In the data rows, 128 means zero.
Some points, each followed by its number:
array([106, 121, 123, 115, 141, 183, 155, 164, 118,  94, 137,  99, 136, 124, 113, 102]) 0
array([168, 155, 166, 163, 135,   4,  81, 155, 169, 156, 126, 141, 139, 153,  97, 181]) 1
array([113, 135, 141, 134, 133, 105, 135, 135, 126, 115, 141, 118, 135, 142, 116, 137]) 2
array([168, 113, 119, 169, 129, 125, 107, 233, 157, 120, 111, 107, 159, 142, 110, 133]) 3
array([107, 148, 140, 119, 136, 112, 134,   0,  79,  86, 128, 132,  33, 155, 138, 124]) 4
array([ 63, 162, 179,  60,  86,  41,  74, 115, 143, 174, 155, 150, 132, 128, 119, 154]) 5
array([214, 110,  74, 185, 138, 220, 212,   0,  96, 137,  98, 154,  91, 132, 185, 113]) 6
array([114, 167, 176, 104, 113,  30,  75, 117, 136, 158, 138, 146, 123, 126, 117, 177]) 7
array([107, 112, 120, 121, 105, 122, 103, 119, 102,  97, 102, 111,  93,  98, 159, 118]) 8
array([109, 141, 134, 114, 114, 113, 116, 110, 139, 150, 141, 143, 131, 119, 140, 140]) 9
array([216, 113,  70, 178, 152, 255, 255,   8, 117, 159, 134, 175, 139, 127, 180, 111]) 10
array([121, 138, 138, 111, 153, 139, 122, 223, 149, 123, 133, 105, 175, 163,  48, 127]) 11
array([179,  87, 106, 192,  86,  26,  52, 114, 136, 134,  59, 137, 105,  71, 239, 117]) 12
array([103, 103, 112, 122,  91, 106,  90, 185, 122, 119, 118, 112, 140,  79, 178, 101]) 13
array([200,  75,  65, 197, 121, 181, 158,  81, 109, 114,  93, 147, 102,  66, 255,  89]) 14
array([ 29, 127, 140,  58, 138, 235, 183, 139,  98,  79, 169,  97, 122, 152,  72,  98]) 15
array([ 58, 149, 173,  96, 125,  91, 108, 175, 136, 106, 175, 100, 126, 135,  95, 135]) 16
array([ 58, 182, 175,  56, 120,  85, 106,  75, 124, 147, 157, 155, 114, 152,  93, 150]) 17
array([206,  98,  92, 204, 128, 139, 148,   0,  92, 118,  86, 154,  39, 130, 195, 129]) 18
array([207,  71,  86, 215,  85,  14,  27, 135, 123, 117,  56, 126, 104,  67, 255, 119]) 19
array([ 97, 165, 174,  74, 109,  23,  68, 144, 148, 168, 146, 133, 154, 114, 107, 155]) 20
array([144,  92,  93, 156, 124, 162, 132, 195, 119, 110, 100, 104, 138, 131, 123, 120]) 21
array([222, 105,  74, 188, 144, 255, 240,  24, 110, 158, 121, 160, 129, 117, 180, 100]) 22
array([112, 119, 113, 129, 111, 114, 102, 214, 144, 149, 133, 124, 179, 100, 144, 127]) 23
array([131, 107, 118, 147,  94, 102,  87, 114, 105, 113, 101, 119, 105,  84, 193, 108]) 24
array([222,  72,  82, 225, 125, 110,  88, 219, 151, 115,  71,  94, 159, 110, 173, 120]) 25
array([167, 144, 159, 168, 144,  10,  99, 128, 163, 148, 129, 143, 134, 157,  94, 169]) 26
array([187,  77,  96, 199,  98,   9,  35, 121, 127, 130,  70, 137,  89,  64, 229, 122]) 27
array([130,  84, 104, 164,  91,  64,  62, 221, 138, 145,  92, 122, 163,  71, 211, 119]) 28
array([106, 167, 165, 108, 142,  74, 122,  73, 135, 136, 141, 153, 114, 171,  80, 159]) 29
array([ 54, 138, 150,  52, 138, 217, 188, 128,  89,  89, 158, 106, 131, 144,  86,  98]) 30
Which two points above are nearest to each new point by angle? Their numbers follow each, nearest first.
array([198, 107,  95, 199, 126, 128, 150,   0,  88, 100,  83, 146,  30, 126, 199, 119]) 18 6
array([ 98, 146, 153,  82, 150, 167, 143, 237, 151, 140, 144, 109, 192, 169,  30, 129]) 11 0
array([106, 138, 125, 124, 142, 145, 165,   0,  83,  94, 125, 138,  51, 149, 151, 125]) 4 18
array([ 98, 137, 141, 115, 138, 117, 137,   2,  84,  87, 143, 136,  32, 156, 145, 131]) 4 18
array([ 55, 144, 162,  77, 128, 115, 126, 178, 128, 111, 160, 118, 148, 143,  73, 124]) 16 11
array([ 46, 184, 173,  48, 109,  90, 107,  75, 122, 145, 164, 154, 108, 148,  87, 148]) 17 5
array([223,  70,  70, 227, 130,  99,  84, 238, 150, 118,  63, 109, 147, 104, 176, 122]) 25 3
array([ 89, 152, 143,  80, 143, 198, 159, 215, 164, 154, 167, 122, 207, 149,  46, 135]) 11 15
array([185, 121, 106, 175, 127, 112, 127,   0,  96, 127, 101, 164,  48, 129, 179, 136]) 18 6
array([ 74, 109, 128, 102,  95, 136, 110, 173, 109, 110, 125,  97, 142, 105, 155, 111]) 13 23
array([211, 118,  93, 190, 127, 128, 148,   0,  90, 136,  93, 157,  52, 128, 200, 125]) 18 6
array([ 55, 178, 170,  49, 127,  91, 110,  80, 127, 148, 161, 140, 110, 139,  98, 159]) 17 5
array([104, 136, 146,  97, 160, 195, 171, 219, 167, 146, 149, 121, 194, 149,  54, 133]) 11 0
array([167,  72, 104, 164,  93,  62,  52, 209, 138, 127,  96, 111, 165,  61, 208, 113]) 28 19
array([131, 131, 132, 124, 148, 141, 118, 216, 155, 130, 132, 109, 172, 151,  56, 133]) 11 3
array([116, 160, 164, 109, 147,  78, 116,  81, 135, 136, 142, 138, 106, 152,  79, 152]) 29 17
array([115, 113, 128, 121, 109, 120,  92, 219, 143, 144, 124, 125, 188, 101, 154, 121]) 23 28
array([109, 145, 141,  95, 156, 194, 158, 223, 157, 151, 162, 121, 204, 144,  50, 127]) 11 0
array([ 79, 118, 122, 108, 109, 136, 117, 166, 119, 114, 131, 107, 139,  95, 154, 102]) 13 23
array([200, 130, 101, 178, 117, 111, 136,   0,  98, 133,  87, 162,  52, 135, 185, 132]) 18 6
array([137, 111, 121, 157, 106, 101,  92, 157, 143, 130, 105, 125, 152, 106, 151, 122]) 28 19
array([ 90, 140, 137,  94, 143, 166, 147, 214, 136, 111, 157, 114, 167, 165,  51, 124]) 11 0
array([112, 145, 142,  95, 149, 143, 126, 227, 162, 113, 135, 110, 167, 169,  49, 126]) 11 3
array([104, 139, 131, 123, 123, 112, 151,   0,  73,  83, 132, 140,  31, 143, 138, 132]) 4 18
array([129, 130, 133, 115, 149, 130, 115, 217, 148, 119, 127,  94, 164, 164,  48, 133]) 11 3
array([106, 141, 153,  95, 151, 162, 133, 207, 150, 111, 137, 107, 159, 162,  52, 124]) 11 0
array([169, 107, 118, 159, 132, 120, 114, 222, 155, 121,  96, 102, 161, 133, 101, 132]) 3 25
array([138, 111, 110, 151, 139, 167, 123, 189, 122, 102, 110, 109, 150, 122, 123, 110]) 21 3
array([100, 124, 124, 131, 104, 115,  86, 223, 143, 139, 130, 120, 173,  99, 148, 118]) 23 13
array([ 62, 175, 183,  56, 122,  85, 118,  72, 128, 147, 160, 147, 104, 149,  94, 151]) 17 29
array([ 89, 105, 114, 100, 108, 126,  94, 174, 121, 119, 113, 106, 137,  93, 161, 108]) 13 28
array([ 89, 140, 147,  99, 153, 186, 136, 217, 162, 129, 145, 114, 188, 170,  33, 136]) 11 0
